In the rows, 128 means zero.
The rows of M fall into 3 groups, and each row is roughly a mix of its group's hidden directions.
M:
[[169 127  98 112 159 172 122 135  78 163  94 112]
 [103 151  82 116 166 126 148 121  82  75 142 105]
 [142 159  92 111 128 135 130 120 198  76 144 147]
 [ 70 121  70 135 122  90 130 151  98 103 118 153]
 [134 104 136 163 138 112 181 140 181 132 174 100]
 [103 144 109  94 116 113  93 120 103 123  65  79]
 [124 163 158 131 131 113 170 113 104  75 185 126]
 [149 134 129 163 138 108 176 119 141 136 206 137]
 [146 153 138 144  85  81 116  97 154 163 170 156]
 [ 92 103  95 190 122 121 127 150 130 153 151 176]
 [135 118 104 147 147 149 103 105 157 132 178 196]
 [110 107 160 139 143 193 112 136 172  89 107 108]
 [ 59 122 147 143 106 115  76 127 150 132  85 131]
 [119 203 163 158 116 123 123 104 138 123 160 163]
 [150 169  79 137 133 159 136 159 164 121 109 179]
 [ 94  74 119 161 154 120 157 144  74 133 157 117]
 [154 174 150 165 154 193 120 124 125 163 117 123]
 [179 125 111 101 114 150 106 140  88 175  84 148]
 [186 145  86 103 127 110 135 126 156 180 107 101]
 [159 183  89 105 140  86 144 105 156 149 135  96]
 [167 133  88 173  92 135 149 156 168 161 142 149]
 [ 91  89  95 118 134 137 146 171 111  81  88 104]
 [116 167 136 162 166 150 130 123 158 129 161 192]
 [ 96 120 103  99 106 125 128 144  90  52 106 124]
 [155 119 111 191 114 135 155 151 156 183 153 135]
 [128 153 179 160  97  95 133 135 120 194 121 137]
 [106  88 106 138 124 101 184 170 136  98 129  88]
 [100 139 107 106 140 131  89 145 167 140  56 149]
 [149  59 117 151  92 164 138 161 161 117 128 116]
 [156 131 141 143 179 205 118 113 152 135 136 113]
 [149 165 121  56 157 116 135 112 127  94 103  98]
 [109 110 122 137 140 151 139 137 165  63 165 176]
 [142 150 162 149 109  95 123 116  93 204 134 137]
 [167 166 125 110 119  96 173 134  71 143 129  96]
 [111 160 143  84 136  97 115 131 163 137  62 102]
 [ 93 181 167 145 165 167 121 110 128  94 121  99]
 [ 90 130 119 102 107  77 110 130  84 136  80  95]
 [129 141  97  96 128 112  93 104  80 155  88  82]
 [ 62 135 143 128 147 110 137 130  74  84 120 101]
 [134 119  64  90 100  85 134 141 166  98 117 135]
 [136 135 111 145 175 186 133 109 145  85 174 134]
 [113 126 140  94 143 152  92 134 109 138  51  99]
 [111 157  91  96  99 108 130 147 144  80  78  99]
 [134 155 141 147 111 105 187 158 189 109 137 110]
 [123 166 102 110 118  94 155 146  62 123  97  98]
 [160  93 144 128  78 166  87 131 169 146  99 128]
 [137  79  98 154 109 114 152 172 113 180 105 107]
 [133  96  74 141 166 164 110 115 156 121 165 166]
 [ 78 149 179 149 132 131 128 130 170 107 104  81]
 [161 133 116  95 141 135 115  90  73 112 173 166]
 [ 86 132 143 136 145 103 146 137 149 131  97  49]
 [121 155 175 127 160 106 158 111  78 141 143  79]
 [155 143 153  78 156 164 105 106  95 127  91  92]
 [166 190 101  95 115 126 132 118 175  92 128 141]
 [113  64 132 134 111  79 143 151  96 173 123 120]
 [ 80 134 111  95 130 108 108 150 121 112  54 115]
 [ 77  83 120 110 138 122 109 122  98  96 104  74]
 [131 110  99 165 178 132 178 139 110 138 182 132]
 [ 95  84 122 104  92 111 123 164 128  97  73 106]
 [108  96 105 137  67  91 123 157 178 126 104 131]
 [104  84  77 120 165 154 114 118 115  79 154 144]
 [ 95 138 174 124 128  96 172 144 115  97 118  72]
 [ 91 136 127 114 115 100 143 150  68 108  85  85]
 [118 186 172 130 104  80 123 112 162 157 115 115]
 [134 106 133  88 137 161 143 149 119  72  89  80]
 [178 127  81 130 159 132 157 111 130 137 190 141]
 [129 122  70 146 179 162 123 132 120 136 148 182]
 [121 117 122 171 139 100 157 135  75 174 171 150]
 [ 96  96 105 111 144 162  60 101 136 103 114 150]
 [124 142 156 174 120 172 112 122 144 117 165 190]
 [105 102 121 103  78  89 123 142  99 109  89  82]
 [101 156 127 147  77  54 147 140 119 136 138 145]
 [106 102 134 107 137 120 109 104  43 107 149 138]
 [129 136  91 104 170 141 131 112  54  99 149 137]
 [158 162 166  85 104 108 107  77 127 108 160 143]
 [ 87 162 186 120 127 104 133 141 160 121  81 101]
 [103 146 174 138  96 159 108 140 168  80 108 159]
 [ 85 119 109 169  97  75 117 143 145 174 123 152]
 [ 70 128 117 153 122 100 172 173 116  85 120 123]
 [102 150 196 118 144 133 108 111 158 135  92  84]
 [116 109 100  99 146 112 136 109  57  89 155 106]
 [121 112 132 177 165 137 154 112 141 132 203 135]
 [112 134 116  88  82  57 124 134  97 118 108 144]
 [110 156 143 178 160 153 129 126 149 139 163 189]
 [163 128  74 124 100  96 110 102 138 155 169 168]
 [123 137 152 173 116 117 149 139 196 139 163 166]
 [142 151 142 156 111  81 130 101 147 185 174 145]
 [142 114 170 104 116 142  82  99 167 152  96  84]
 [ 83 165 169 139  94  95 125 123 174  91 128 129]
 [123 164 166 152  85  80 130 127 169 169 127 133]
 [116  96 140 154 138 105 166 120 167 106 197 119]
 [154 150 152 127 118 127  99  97  93 163 158 191]
 [156 107  42 111 126 131 146 150  96 114 127 134]
 [158 171 129 130 114 129 186 182 123 129  90 114]
 [110  92  69 108 139 130 151 161 104  77 110 114]
 [148 114 140  93 172 198  97 110 123 107 108 121]
 [103  94 109 110  73 111 123 159 143  72 104 148]
 [ 98 140 160 198 152 154 149 143 104 158 134 103]
 [152 174 120  89 107  94 127 101 165 117 117  75]
 [138 111  83 130  97  70 155 157 107 171 114 115]
 [139  86  88 134 163 129 169 138 125 132 144  63]
 [172 161 121 111 128 120 125  99  77 144 169 175]]

Here is one row from each group, named. Which group is each of the other rows in?
[180 112  87 137 161 167 151 147 150 167 119 102]	Y
[101 124 148 203 137 139 156 135 155 132 178 128]	D
[132 130 135  92 168 189 124 136 110  80  91 113]	Q

[147 106  49 120 172 157 125 125  96 133 135 126]	Y
[110 158  97 127 117  88  84  79 172 139 152 138]	Y
[ 92 104 122 126 132 157  55 108 163 126 101 149]	Y
[168 145 168  86 114 134  98  94  73 145 123 135]	Y
[117 101 137 128 136 188 128 170 159  87  85 141]	Y
[116 162 104 132 115  91 135 111 200  97 160 132]	Y
[104 125 132 115 181 175 143 161 137  86  84 117]	Q
[136 165 146 165 106  82 158 128 165 164 166 147]	Y
[135  92 107 171 149 185 147 149 174 118 142 106]	D
[108 126 116  84 101  88 111 141 141 125  61  95]	Q
